One turn moves each row of this set onto another row. After a few examples, where does it send each row asked below?
j_556: [  7 -23 -45 -19   3 -20  -4  -8  18   8  -5  -3   9  -6  15]
j_285: [ 20 -34  -4  16 -18  -3   9   4  17 -38  -5   2  19   8  22]
j_335: [  5  12  16 -30   5  -4  16  -1 -20  37   6 -16   5  23   2]
j_631: [ -4 -12 -17 -43  -4 -11 -28   3  -4  -5  19   3  13   7   3]
j_635: [-10   3  34  18   1 -16  20  -7 -21 -28  -9  -1  20  18   9]
j_339: [  1   9 -17 -17   7  -9 -27  -9  -3  14 -15   8 -13  11  23]
j_108: [ 13 -15  22  -2 -37  -1  -6  -3  -5 -31   4  -2  14  13  27]
j_374: [  8 -16 -21 -29   6   0  38   5  -1   9  23  -5  19  10 -24]
j_682: [ -3 -14 -44 -14  15  -7 -14   1  15 -11  -7  17   0   5   3]
j_907: [ 15 -22  25  -2 -30   9  -4   5  -4 -23  14   8  12  12  29]
j_56: [ 31   9  14  21   2  -4  38  -6  -1 -31   8   2  12   1  11]
j_147: [ 13 -20 -13 -13  23 -28  33 -37  -7  -2   1  15  -3   1 -15]
j_117: [-14  10  18  29   0  15  20  -5  10 -35  16  -6  -2  13   1]
j_212: [ -6 -26  -3 -19  32 -18  18  -9  25 -15  21  -2  -2   8 -30]
j_48: [ -2   0 -14 -24   3  -8 -28   3  22  20   1 -12 -13   4  25]
j_775: [  8 -40  -7  18 -22   6   7  -6   7 -31   3   8  14  10  23]
j_123: [-18 -10 -18   3  27   2  23  -1  13  26  -9 -21  -1  26  -9]
j_959: [ 13 -20  31  25   9 -17  33  -5  -6   3   1 -12  20   4  30]
j_583: [ -9  -3  11  -1  45 -13  -6 -23   7   1   1  -4 -21  26 -13]
j_373: [  6  -2   9 -11  22 -24  26 -28  22  24  -1  -8 -29   0   4]
j_758: [ 10  -9  28  14  -4  11  31  -1   8  -8  41 -13   8  -2  18]
j_166: [  2 -15  13  24 -22   8  -3  -3  16 -17 -12  -2  -7  13  36]
j_185: [ -8  25  14 -30   5   9   9   6 -10  17   8 -11  -5  28 -13]
j_78: [-28 -32  24  20   2  -2  26  -2  -2 -16  21  -9  22  10   9]
j_200: [ 11   8 -21   5  29   0  31  -1  10  22 -17 -11  -6  22  -5]
j_142: [  9   7  23 -31  20 -14  11 -19 -16  -4  11  25 -17  14 -15]
j_713: [ 16   0 -19 -45 -15 -16  -9  -3  -8   3   6  16   6  -5  15]
j_780: [ 16 -20  16  25 -10   6 -11  -1  14 -14  -7  -9   0  18  41]
j_566: [  1  -7 -20 -25  11 -11  32   3 -18  -4  -1   2  27  22 -28]
j_270: [ -2 -12  24 -39   9 -27  10 -25   2  10  29 -19  -2   6 -13]

j_200 -> j_335
j_907 -> j_775
Now these:
j_142 -> j_147
j_635 -> j_56
j_48 -> j_631

One turn moves each row of this set onto another row. After a few examples, where does it send each row asked below?
j_368: [ -8 -32  -6  18  45  26  11  22  28 -13  -9 -23  -6 -23 -33  10  40  29
  12 -18 -14 -25]
j_485: [ -7 -26  -7 -10  21  16 -14   1  35   0   3 -25   2   2 -16 -23  21  60
 -12  15  22 -23]
j_723: [-17 -38  -3   5  61  17   7  21  30 -23 -38 -24  -2  21 -16 -16  17  37
  -3  -4  36 -21]
j_978: [-18 -17 -11 -13  57  12  15 -16   6  11  20 -23 -29  13  20 -52  17  41
 -29  -2  -3   3]
j_311: [-39 -11   7  25  16  11  20  26  -5 -14 -28 -33  18  -9 -23   6   5  16
  -2 -19 -14 -13]
j_601: [ -6 -15 -12 -11  24  32  -4  17  30  -4 -14 -15 -42  28  22 -35  32  32
 -23 -17 -10 -23]
j_788: [ -7   8   8 -10  39  27   5  35  -9 -10 -19   1 -12 -40 -16  -5  39  41
 -11 -13 -15  18]
j_681: [-12 -13  14  18  72  26  25  -6   7  13  -4 -24 -18 -13 -35 -24  41  41
 -25 -12  11 -11]
j_29: [-42 -20  22  -9  30  -5  12  16  -7 -40   8 -31  -9 -26   7 -22  24  14
 -27 -31 -30 -14]
j_393: [-32   4   1 -14  65  33  -4  14  13 -11 -19 -23 -22  10  28 -20  37  39
 -36 -35   2 -41]
j_684: [-30 -20 -10  -6  78  11  17 -21   8   7  20 -33 -19  10  17 -40  20  41
 -27 -12   3 -18]
j_20: [  6 -16 -33  -7  47  10   8   5   6 -15  -9 -17  29   6 -24   7  30  32
   3   4  14 -18]
j_243: [-59 -18  16  -5  67  23  10   3   2 -11 -19 -38 -16 -41  19 -17   0  36
  -3 -31  -6 -18]
j_860: [-68  -1   8  -8  41   7  14  33 -15 -20 -14 -28  19  -1  14  -6   0  28
 -10 -14 -17   9]
j_506: [  3  -7  10 -14  53  24 -18  -4   4   1 -33 -15  -9  17  32 -34  25  27
  -5  11 -25   9]
j_501: [-15  -9   8 -17  51  19   2  32   2 -20 -45  -5 -10   9  -3 -29  16  48
 -20   1  35  16]
j_249: [-41 -29 -15   3  37  -5   4   4  16   1 -49 -12  -9 -12 -26 -22  15   9
  19 -30 -23 -14]
j_817: [-48 -34  -9   7  14   6  17  29  15 -16  -7 -32   7  20   1 -11  -4  16
  10  -1 -26   2]
j_671: [-47  -4  -4 -14  42  -4   1  12  -9   1 -55  -1  -9 -25 -15 -25  16  18
   4 -32 -20   5]
j_982: [-24   3   8 -23  44  17 -16   4   9  -3  -5 -20  12 -17  -6 -19  26  71
 -30   4  31 -17]
j_784: [-30  -7  11 -23  72  15  28  32  16  15 -22 -42 -23 -10  22 -21   9  55
 -17   8 -26  -4]
j_239: [-26 -37   0  -6  16  23  10   8  21  -2 -13 -27 -42 -21  11 -37  -8  26
   9  -7 -21   9]
j_985: [-46 -13 -13 -36  10   4   8  10  15 -23 -12  -4 -36 -22 -22 -16  35  24
  -1  -4 -24 -10]
j_547: [-17 -16 -28 -19  31   1   3 -22  14  -4   0 -25 -13   7  43 -42   1  26
  -9  -9 -14  -7]
j_4: [-32 -33  14  -4  13  -6  13  16   5 -37  12 -31 -17 -16   1 -27  21   9
 -18 -23 -35 -12]
j_150: [-12 -18   9   2  81  23 -14 -13  15  -5 -30 -34   7  16  25 -17  29  24
   1  -3 -19 -28]
j_408: [-33  -1  10  15   5  12  18  32 -15 -12 -30 -22  11 -11 -18  -2   3  18
  -6 -13 -17   8]
j_666: [-16  -9  -6 -21  49  -9 -12   7  39 -26  11 -16 -21 -18  16   0  49  11
 -33  -3  -6  -4]
j_500: [ -8   5 -14 -14  75  16  23  29   0  16 -16 -18  17  15  -7  -3  25  54
 -13  12   2   7]
j_125: [  7   6 -24 -23  44  10   5  12 -15 -13 -15  -5  25  -4 -14  -1  30  40
 -11   6  15   6]
j_890: [  0 -11  11  11  49  26  24  -1   6  17  -4 -13 -30  -9 -34 -35  37  41
 -24  -2   5  10]
j_478: [-26 -16 -20  -1  38  17 -16   6  -7  22 -44 -38  -4  -3  -7   0 -11   9
 -11  -4  19  -2]
j_241: [-26 -14 -18  -2  39  17 -16   6  -9  22 -44 -36  -4  -5  -6   1 -10  10
 -11  -4  20  -1]
j_256: [-17  -8  -6 -20  50 -10 -11   6  38 -26  11 -17 -19 -19  16   1  49  11
 -33  -4  -6  -7]
j_844: [-35  -6 -19 -16  60   1   4 -24   4 -10  -2 -32   2  -4  46 -29   5  30
 -15 -22  -5 -24]
j_716: [-24 -14  -1  -1  10   7   0  21 -20 -17  17  -4  -6   0 -15 -32  34  19
 -26 -26 -22  17]
j_576: [-65 -10  -7 -31  40   4   9   5  11 -28 -14 -15 -20 -30 -22  -2  39  27
  -4 -18 -16 -33]
j_17: [  1 -13 -23  -3  64  16  24  26  19  17 -10 -24  14  26 -15  -3  23  47
  -1  18  -2  -3]
j_97: [-43 -27  -1  17  43   6   3  11  -7 -24  20 -25  13  -1 -23 -13  39  15
 -20 -41 -14 -24]
j_496: [-23 -28   1 -11  62  16  29  29  35  16 -17 -49 -26   1  13 -20   8  48
  -5  13 -30 -16]

j_256 -> j_241
j_125 -> j_547
Now these:
j_249 -> j_576
j_817 -> j_97
j_17 -> j_684
j_368 -> j_243
j_150 -> j_982
j_784 -> j_890
j_601 -> j_723
j_29 -> j_408

